In the data rows, zero lies at 4.5, halfway between 4 and 5.
Every row has a hidden score from 0 to 30. What is each row's score? 15 is about the middle. The score is a weighted sum of the row's numbers plus the product of two more (or one squared), each taken from its middle value.
[4 5 5 5 3 5 6 4 4 5 0 4 6 7 4 5 4 5] ~ 22
[5 4 5 0 5 5 3 4 6 6 4 5 3 6 3 3 5 6] ~ 17
[3 4 6 5 2 3 3 5 5 4 7 5 4 4 4 5 5 4] ~ 18
[4 5 5 4 6 4 4 5 4 5 6 6 5 5 5 3 5 5] ~ 11
[4 6 4 6 2 3 4 4 4 4 7 6 3 1 5 5 3 6] ~ 16
[5 6 9 5 4 5 3 4 5 6 6 7 3 2 3 5 4 3] ~ 23
[3 4 4 9 3 7 2 5 4 4 6 5 8 6 6 4 5 3] ~ 18
[4 5 5 6 3 9 4 3 5 3 4 5 6 5 7 5 5 1] ~ 12
[5 6 7 2 5 3 5 4 7 5 5 7 4 6 2 3 5 5] ~ 19
[5 5 4 5 3 5 4 3 3 6 4 1 8 3 4 5 5 4] ~ 20
[4 2 4 6 4 4 6 4 2 5 4 3 5 4 6 3 3 1] ~ 11
[4 4 4 4 4 4 2 5 4 4 6 5 5 5 4 4 5 4] ~ 13
[5 6 5 4 4 7 5 4 5 6 3 5 5 1 4 8 5 4] ~ 10
[5 2 2 9 5 5 5 6 2 4 5 2 5 5 6 3 5 2] ~ 11
[4 6 4 3 6 5 5 4 6 5 3 3 4 5 4 4 6 5] ~ 14
[5 3 4 6 2 3 3 4 3 5 4 2 6 3 4 5 5 4] ~ 17
[5 2 4 6 4 6 4 5 3 2 4 4 2 4 5 5 4 7] ~ 13
[4 4 4 8 2 4 5 3 4 5 4 4 6 2 6 4 4 4] ~ 18
[5 3 1 2 6 4 6 6 3 4 2 2 4 6 7 4 5 7] ~ 20
[4 5 4 6 3 4 5 4 3 5 3 4 0 1 7 6 5 4] ~ 10
[3 5 3 5 6 2 4 4 6 4 5 3 3 6 4 4 4 7] ~ 16
[5 8 4 6 1 7 4 3 5 5 4 7 4 3 5 5 3 3] ~ 28
[4 5 5 3 5 5 4 4 5 5 4 6 4 5 3 5 4 7] ~ 15
[4 6 8 6 2 7 7 4 3 2 7 5 4 3 4 5 3 5] ~ 28
[4 5 6 7 1 3 4 4 5 6 6 6 5 2 4 6 4 2] ~ 14
[4 4 2 3 7 4 4 6 4 2 3 3 3 7 6 5 5 5] ~ 11
[5 5 6 5 2 5 3 4 8 5 5 6 7 5 6 6 6 2] ~ 14
[4 2 3 5 4 4 7 5 0 4 3 1 5 5 5 5 4 5] ~ 15
[5 5 5 8 3 7 6 5 4 5 5 4 5 5 6 5 5 3] ~ 17
[4 4 3 3 5 3 3 6 5 3 3 4 2 6 4 4 4 6] ~ 14
[5 3 3 8 3 5 0 5 4 5 4 4 6 5 6 4 4 2] ~ 21
[6 2 3 6 4 5 3 8 1 4 3 0 3 4 5 5 5 6] ~ 14
[3 0 3 3 5 4 0 6 5 3 6 4 3 4 4 3 4 4] ~ 6
[3 6 7 4 7 2 4 4 6 6 3 5 7 7 3 3 5 4] ~ 14
[6 4 4 5 3 4 4 6 4 5 6 7 6 4 5 5 4 3] ~ 15
[4 5 4 3 5 3 3 4 5 4 5 5 3 4 3 3 4 4] ~ 12
[4 4 6 3 7 4 3 5 6 4 4 5 1 6 3 5 4 6] ~ 23
[3 5 4 4 4 3 4 4 5 5 7 5 7 5 5 4 5 4] ~ 14
[4 2 2 4 6 3 5 5 5 3 3 1 4 8 5 4 4 5] ~ 15
[4 4 4 6 2 6 6 3 6 6 3 5 4 3 4 6 5 2] ~ 13
[4 0 6 4 4 3 7 4 3 4 5 5 6 5 6 3 4 4] ~ 14
[5 5 5 4 6 4 5 4 6 6 4 5 5 8 0 4 5 4] ~ 21
[4 5 3 6 5 6 5 4 3 4 2 4 5 3 4 5 5 5] ~ 10
[4 5 5 4 3 5 3 4 5 4 6 6 5 4 4 5 4 5] ~ 16
[3 7 7 5 6 7 5 4 5 6 4 6 7 7 3 4 5 4] ~ 17
[5 6 4 4 1 6 5 2 3 5 2 4 6 3 4 7 5 5] ~ 25
[4 3 4 7 5 5 6 5 4 5 5 3 8 7 6 3 6 3] ~ 15
[5 6 6 5 2 5 3 3 5 6 4 7 2 2 4 5 3 5] ~ 15
[5 3 6 7 4 5 7 6 4 4 6 4 8 5 5 5 5 6] ~ 18
[3 4 3 7 2 6 4 3 3 5 5 4 5 3 7 5 4 5] ~ 18
[4 6 4 5 2 5 3 5 4 4 5 6 3 5 4 5 5 5] ~ 19
[4 5 5 4 2 5 7 4 6 6 3 6 6 3 3 6 5 3] ~ 13
[5 5 2 6 6 6 8 3 3 5 4 4 5 3 3 5 5 3] ~ 13
[6 6 6 5 3 4 4 3 4 5 5 6 3 0 3 6 3 5] ~ 12
[5 0 2 6 6 5 3 6 0 3 7 3 4 6 8 2 4 6] ~ 15
[6 1 2 4 4 2 4 5 2 2 6 3 3 4 6 6 3 5] ~ 12
[5 3 3 5 6 2 4 6 4 4 3 2 2 5 5 6 4 5] ~ 14
[5 3 5 3 7 4 7 5 4 3 3 3 4 7 4 5 3 6] ~ 21
[6 1 5 2 7 4 4 5 8 4 3 6 2 4 3 4 4 7] ~ 8
[5 5 4 5 3 5 6 4 2 6 6 4 7 5 7 4 5 4] ~ 21
[4 5 2 3 6 3 5 6 5 4 4 5 3 4 4 3 4 6] ~ 13
[5 2 2 7 4 5 3 2 2 4 3 2 6 3 6 4 6 5] ~ 20
[4 5 6 3 2 6 3 3 5 5 5 6 4 3 4 6 5 4] ~ 13
[5 4 4 6 5 3 4 5 3 2 7 3 3 6 6 3 3 4] ~ 17
[5 5 6 5 1 4 3 4 3 4 5 6 3 3 6 6 4 3] ~ 13
[4 5 5 0 7 3 2 4 8 5 5 4 4 7 5 3 5 5] ~ 14
[5 0 0 2 4 3 4 6 1 2 4 1 3 6 5 5 4 4] ~ 12
[5 6 4 4 4 5 7 2 3 5 3 4 6 4 4 5 5 5] ~ 18
[5 6 7 3 6 2 4 5 7 5 1 6 2 5 3 5 4 6] ~ 13
[6 5 5 6 2 4 4 3 3 5 7 7 3 1 5 5 4 3] ~ 11
[4 6 8 3 2 5 0 4 5 5 5 8 6 3 2 5 5 3] ~ 12
[5 6 5 4 5 5 3 4 5 5 5 5 7 4 5 4 6 5] ~ 17
[5 4 7 5 4 6 4 5 5 4 4 4 5 3 5 5 4 2] ~ 17
[5 3 5 4 1 4 4 5 3 3 4 4 2 2 5 6 4 6] ~ 15
[4 5 5 3 5 3 4 5 6 5 4 5 5 6 3 3 5 4] ~ 14
[3 4 6 3 7 3 4 6 6 5 4 4 3 7 3 2 5 5] ~ 19
[4 2 2 4 4 4 4 5 1 4 1 2 3 6 4 4 3 6] ~ 20
[5 4 3 7 4 3 3 6 5 4 6 4 5 6 6 6 4 4] ~ 14
[3 4 4 3 6 1 3 6 4 4 6 5 5 4 4 3 5 4] ~ 9
[4 6 5 4 4 5 3 4 2 4 5 7 3 3 7 4 4 5] ~ 12
[5 5 3 7 3 9 3 4 4 5 5 4 6 2 6 4 4 4] ~ 25
[5 5 4 6 3 5 6 4 3 6 4 3 7 3 6 4 5 3] ~ 16
[4 0 2 4 4 3 5 6 1 3 2 0 3 5 7 4 4 6] ~ 13
[4 5 5 7 3 4 8 6 5 5 5 5 7 5 5 5 5 3] ~ 17
[2 7 7 6 4 5 3 3 9 7 5 6 7 6 4 3 5 3] ~ 15
[5 4 5 6 2 5 5 3 3 5 6 5 5 1 5 4 5 5] ~ 16
[4 6 7 5 3 7 3 4 5 5 3 6 4 1 5 6 5 3] ~ 9
[5 6 6 7 3 2 2 4 1 4 5 6 3 2 5 6 3 2] ~ 10
[4 2 5 6 5 3 5 6 6 7 5 3 4 8 6 3 6 3] ~ 20
[5 6 1 6 4 4 6 3 4 4 3 4 5 2 4 6 4 4] ~ 13
[5 5 3 5 3 4 5 4 4 5 4 4 6 5 5 4 5 2] ~ 17
[5 4 6 5 3 4 5 3 5 6 3 6 6 2 5 8 6 1] ~ 16
[5 7 6 3 6 5 4 6 7 5 5 7 2 4 3 3 3 7] ~ 15
[5 6 4 3 4 5 6 4 6 5 6 7 3 4 3 4 4 5] ~ 16
[3 1 3 3 7 3 4 7 2 4 6 3 2 6 5 2 4 5] ~ 13
[6 4 4 6 2 4 3 3 4 5 4 5 6 4 5 5 3 3] ~ 25
[5 4 6 2 6 5 5 4 6 6 5 6 3 4 4 4 4 4] ~ 15
[4 2 6 3 5 2 3 5 4 4 6 3 4 5 6 3 5 5] ~ 15
[5 7 4 5 4 5 8 3 3 4 3 5 5 2 5 6 5 4] ~ 12
[4 1 2 5 4 3 5 6 3 3 3 2 4 9 5 6 5 4] ~ 17
[5 2 3 9 4 4 5 5 1 5 5 1 6 6 6 3 5 5] ~ 20
[4 6 5 5 2 5 4 3 4 5 6 5 5 0 5 5 4 4] ~ 12
[6 6 4 6 2 3 3 1 8 6 5 5 5 1 5 5 4 4] ~ 24
[6 3 4 6 2 4 4 3 2 6 5 5 5 5 6 6 4 4] ~ 18
[5 2 9 5 4 6 5 8 4 4 6 5 8 5 7 4 7 3] ~ 20
[3 4 2 5 5 4 5 5 3 3 3 4 3 6 4 6 6 5] ~ 13
[4 5 6 8 3 7 4 5 4 5 5 4 7 6 6 4 4 4] ~ 20
[5 1 2 5 4 4 6 6 2 4 6 1 5 4 7 5 4 6] ~ 14
